Each path is a new rotation, seen through one point. The rows after it are directions, each followed by how far the rotation turns it, in degrees a step (0 if it stays put).
Each turn is a multiple of 5 degrees from 10 to 175, or 0.
Each row of a path follows its step; steps can be skipped.

step 0: [-0.84 1.96 1.01 -2.67 -0.84 1.01 -0.77 0.18 -0.72 -1.49 0.81 1.71 -2.10 -1.07 -1.56 0.68 -2.19 -1.21 -1.38 -0.01 -1.25 -1.04 -1.26 0.30 -0.04 -0.53 0.52 1.11 -0.12 -0.11 0.43 -1.85 0.82 -0.10 0.91 -1.15 -2.19 -2.68 0.93 -0.94 0.38 -2.97 0.65 -0.70 1.62 -0.22 -1.37 -0.05 -1.89 -1.09 1.63 0.73 0.18 2.07 -0.72 0.15 -1.41 0.57 -0.34 -1.70 1.37 -0.70]
step 1: [1.06 2.60 1.68 -0.16 -0.84 -0.51 1.43 -0.35 -0.94 -1.73 0.07 -0.96 1.78 3.58 0.79 1.72 1.43 -0.53 0.22 -0.33 1.88 -0.58 -0.93 0.36 1.95 0.65 -0.16 -0.12 2.29 1.41 0.83 0.96 -0.21 0.42 1.77 1.05 0.51 -1.10 -0.07 1.21 0.74 -1.57 1.28 0.07 -0.41 -0.64 0.25 -1.31 -1.32 0.13 0.40 0.85 -0.18 1.00 -2.53 2.35 0.09 -1.36 0.05 0.97 -1.41 -2.30]
step 2: [0.70 0.35 -0.27 -1.65 3.43 -0.55 -0.94 0.30 1.85 0.40 0.74 0.84 -0.80 0.26 1.56 0.52 -0.43 -0.69 1.26 -0.91 0.49 2.03 0.86 -0.26 0.08 -0.01 0.76 1.71 2.03 -0.26 0.99 1.17 0.67 1.51 -1.25 0.27 -0.88 -2.45 -0.15 -2.30 -0.26 -1.06 -3.20 1.86 0.27 0.24 -0.27 -0.40 1.15 2.13 1.07 1.54 0.11 -0.71 -0.82 0.02 2.98 -0.56 -0.86 0.91 -0.60 -1.54]
step 3: [0.18 2.01 1.26 -1.37 -0.02 -2.61 -1.44 1.16 1.16 -3.01 -0.06 -0.03 -1.09 -1.17 0.34 -1.02 0.01 -0.66 -1.68 2.34 1.44 -0.29 -2.23 0.57 0.77 1.33 0.93 1.00 -0.75 -3.01 -0.32 -0.48 -1.51 2.08 2.01 -1.16 -1.12 -0.67 1.53 -0.20 -1.37 1.56 0.61 0.14 1.23 2.18 -0.03 -0.74 1.35 -0.30 1.18 0.22 -0.93 0.90 1.08 0.44 0.44 0.46 -0.40 0.47 1.49 -0.14]
step 4: [-0.25 1.24 0.92 -0.05 0.80 0.07 0.48 -2.60 1.07 -0.11 3.21 -0.09 0.19 2.58 -0.86 -1.97 -0.58 0.17 -0.43 0.08 0.32 -0.27 -2.13 -0.71 -0.26 1.77 -2.56 -1.91 1.05 -1.21 0.92 -1.63 0.56 0.13 1.56 1.14 1.51 -1.00 -0.05 0.15 1.61 0.76 0.19 -0.13 -0.84 -1.21 0.63 1.19 -0.60 -0.67 3.09 0.90 -0.38 1.31 -0.28 0.51 0.62 1.62 -1.05 1.85 -2.21 0.52]
step 5: [0.19 -3.07 -0.39 1.57 1.58 0.46 -0.42 0.32 0.54 -0.78 -0.43 -0.43 -1.40 0.37 0.90 -1.96 -0.79 -0.52 1.30 -1.24 1.54 0.45 -1.51 1.06 0.28 0.53 2.10 -0.88 2.62 -1.53 0.27 -1.92 1.67 0.19 0.20 0.49 -1.87 -1.12 0.31 -2.29 1.61 -0.81 2.07 2.27 -0.31 -1.20 -0.06 -1.00 -0.53 1.21 -0.40 0.82 -1.06 -1.57 0.34 0.17 -0.87 -0.23 -1.16 -1.11 -0.45 -3.09]
step 6: [0.18 0.68 0.35 -1.09 0.23 -0.35 -1.63 -0.11 -1.71 0.55 0.44 0.18 -1.35 1.18 -0.72 -1.74 1.64 -1.72 1.72 2.21 -1.41 0.22 -1.69 2.33 1.79 0.04 -0.37 -0.02 1.46 0.06 0.20 1.97 -1.74 1.13 2.49 -0.93 -1.56 2.33 -0.22 -1.60 0.60 0.91 0.33 2.77 1.50 0.49 0.18 -0.25 1.01 -0.82 -0.61 -0.67 0.40 1.28 0.92 -2.04 0.17 -2.30 -0.24 1.81 -0.19 -0.12]
step 7: [-0.92 -0.19 0.77 -0.07 0.51 -0.61 -1.54 0.76 -1.45 -1.90 1.77 3.05 -0.40 1.64 -0.86 0.67 -1.37 -0.34 -0.24 0.67 -1.16 0.73 -1.81 -1.47 -0.46 -0.76 -1.14 1.40 1.07 -0.45 -0.29 -1.52 3.45 -0.17 -0.84 0.73 1.57 1.72 0.00 -2.06 1.59 -1.01 -0.28 -1.62 1.30 -0.07 -1.71 0.97 -0.29 -0.67 1.45 1.00 -1.10 1.91 1.14 0.11 0.00 -0.14 0.97 2.40 1.57 -0.08]
step 8: [0.96 0.64 -0.29 1.55 -1.36 -0.12 1.37 1.96 0.90 -2.47 0.36 -1.53 -2.91 0.74 1.75 -0.06 0.52 -1.90 0.71 -1.75 2.03 -0.34 -1.91 -1.21 -0.65 1.76 0.15 0.20 1.66 0.40 -1.44 -0.08 0.41 -0.82 0.85 1.10 -2.12 -0.11 -1.30 1.37 0.95 -3.15 1.67 -0.07 2.02 -1.17 -1.30 -0.09 0.04 0.70 0.50 -0.64 0.22 1.36 0.17 0.89 -0.34 -1.25 0.28 -0.27 -1.08 1.11]
step 9: [1.36 0.83 -0.78 -2.29 -0.57 0.52 -0.08 1.43 0.02 -0.65 0.76 1.56 0.68 1.51 -0.08 -0.76 0.93 0.40 1.88 -0.20 -0.10 -0.76 -1.60 0.38 -2.98 -1.63 -0.47 0.57 0.32 2.27 0.16 -0.17 -0.54 1.96 1.03 -0.81 -1.76 -1.46 -0.16 -2.23 0.33 -0.15 -1.54 1.85 0.49 0.69 -0.82 0.42 0.01 -0.98 0.55 0.77 2.56 0.79 -1.64 -1.35 0.94 -0.76 0.35 -0.92 -3.33 -2.20]
Speeds:
[-0.14 0.04 -0.42 0.11 -0.27 0.27 0.62 -0.09 -0.19 -0.05 0.29 0.00 -0.06 -0.05 -0.12 0.28 -0.44 0.04 0.51 -0.49 0.47 0.08 -0.29 -0.35 0.29 0.51 -0.21 0.69 0.22 -0.11 0.59 0.13 0.18 -0.17 -0.16 -0.18 0.08 0.09 -0.57 0.19 0.02 0.46 0.36 -0.08 -0.46 -0.04 -0.11 -0.24 0.10 0.19 -0.19 0.10 0.36 -0.01 0.07 0.36 -0.43 -0.38 -0.60 -0.60 -0.96 -0.47] : 100
[0.52 0.27 0.31 -0.23 -0.12 0.51 0.45 0.64 -0.40 0.02 0.09 0.01 -0.12 0.25 0.09 0.40 -0.29 0.10 -0.01 0.02 -0.02 0.43 -0.12 -0.10 -0.06 -0.29 -0.38 0.00 -0.65 0.53 -0.19 -0.13 -0.11 0.25 0.03 0.45 0.16 0.49 -0.05 -0.16 -0.09 -0.87 -0.60 -0.06 0.64 0.19 -0.08 -0.84 -0.30 0.38 -0.08 -0.47 0.13 0.37 -0.04 0.04 -0.20 0.13 0.04 -0.64 -0.09 -0.17] : 40
[0.39 0.53 -0.49 -0.05 0.36 -0.12 0.17 0.42 0.36 0.57 -0.30 -0.14 0.29 -0.33 -0.60 -0.21 -0.37 0.40 0.06 0.39 -0.20 -0.14 -0.57 -0.16 0.34 0.81 0.33 -0.89 -0.25 -0.32 -0.07 -0.17 0.19 0.23 -0.10 0.04 0.11 0.50 0.20 0.16 -0.26 0.21 -0.21 0.38 -0.17 -0.38 -0.08 -0.44 -0.09 0.14 0.38 0.46 -0.13 -0.38 0.25 0.22 0.46 0.17 0.19 -0.10 -0.16 -0.25] : 45
[-0.31 0.12 -0.30 -0.11 -0.16 -0.84 0.68 -0.06 -0.12 0.00 0.70 -0.16 -0.48 -0.26 -0.30 0.12 -0.44 0.07 -0.34 -0.12 -0.42 0.11 -0.11 -0.42 -0.31 -0.22 -0.19 0.49 -0.48 -0.26 -0.81 0.15 -0.25 0.06 -0.01 -0.13 -0.35 0.01 -0.47 0.06 0.22 0.07 0.50 -0.36 0.10 0.25 0.12 -0.29 -0.20 0.28 0.54 0.09 -0.65 -0.15 0.34 0.02 0.04 0.39 0.20 0.57 -0.07 0.22] : 90
[-0.37 -0.21 -0.22 -0.13 0.51 0.34 0.31 -0.06 -0.18 -0.34 0.23 -0.04 0.52 0.40 0.05 0.56 -0.16 0.31 0.38 -0.01 -0.16 0.44 -0.03 0.07 -0.03 -0.13 -0.28 0.21 -0.02 -0.41 -0.39 -0.13 0.74 0.15 -0.57 0.00 0.60 0.07 0.53 0.13 0.38 -0.12 -0.17 0.65 -0.13 -0.02 -0.50 0.20 0.15 -0.17 0.04 -0.36 -0.18 -0.53 -0.70 -0.08 0.20 0.50 -0.30 0.54 -0.31 0.41] : 135
[0.30 0.38 -0.17 0.14 0.63 -0.19 0.06 0.03 -0.10 -0.79 -0.34 0.09 0.16 -0.47 0.30 0.30 0.39 0.30 -0.03 -0.05 0.10 0.05 -0.39 0.31 0.43 0.13 -0.27 0.04 -0.33 -0.05 -0.12 0.20 -0.41 -0.62 0.43 0.06 -0.69 0.01 0.50 0.60 0.19 0.17 0.05 0.42 -0.30 0.13 0.02 -0.33 -0.42 -0.09 0.06 -0.21 0.35 0.17 0.08 -0.52 -0.89 -0.18 0.34 0.34 -0.29 0.32] : 140
[-0.11 0.37 0.05 -0.39 0.30 -0.41 -0.08 0.16 0.09 0.14 0.07 0.42 0.00 0.25 -0.26 -0.06 0.01 0.43 -0.16 -0.36 0.23 -0.16 1.02 0.33 1.08 0.42 -0.04 0.07 -0.21 -0.03 -0.13 0.04 -0.48 0.43 -0.32 -0.70 0.14 -0.68 0.20 0.16 0.31 -0.32 -0.10 -0.26 -0.15 -0.28 0.18 -0.17 -0.22 0.25 -0.07 0.07 -0.44 0.32 -0.54 0.19 -0.24 0.16 -0.40 -0.34 0.18 0.06] : 25
